Each row has a name. Each question is about the rows just above it.

Z_228: [ 3.20  1.77 -1.47  5.69 -3.70 -2.35  3.23  0.42 -0.27  3.17 -2.66  1.43
 -6.08 -1.57 -4.58 -4.66  0.14]
Z_381: [ 3.20  0.42 -1.47  5.69 -3.70 -2.35  3.23  0.42  0.61  8.25  2.11 -4.63
  0.42  2.17  2.35  4.24  0.77]
Z_997: [ 3.20 -3.70 -1.47  5.69 -3.70 -2.35  3.23  0.42  0.61  4.23 -0.37 -2.47
  4.23  4.31 -2.09  0.85 -1.73]
Z_33: [ 2.25  4.48 -3.35 -3.77 -0.76 -8.11 -4.71 -1.56 -2.42  1.87  1.87 -1.54
 -2.78  0.45  6.67  0.99  0.44]
Z_553: [ 3.20  1.77 -1.47  5.69 -3.70 -2.35  3.23  0.42  0.61  4.23 -0.37 -2.47
  2.32  4.31 -2.09  0.85 -4.09]
The value that Z_381 holds more than once: -> [0.42]
Which value appears more than once in Z_33? -> [1.87]
Whose row is [ 2.25  4.48 -3.35 -3.77 -0.76 -8.11 -4.71 -1.56 -2.42  1.87  1.87 -1.54
 -2.78  0.45  6.67  0.99  0.44]? -> Z_33
The row with [ 3.20  1.77 -1.47  5.69 -3.70 -2.35  3.23  0.42  0.61  4.23 -0.37 -2.47
  2.32  4.31 -2.09  0.85 -4.09] is -> Z_553

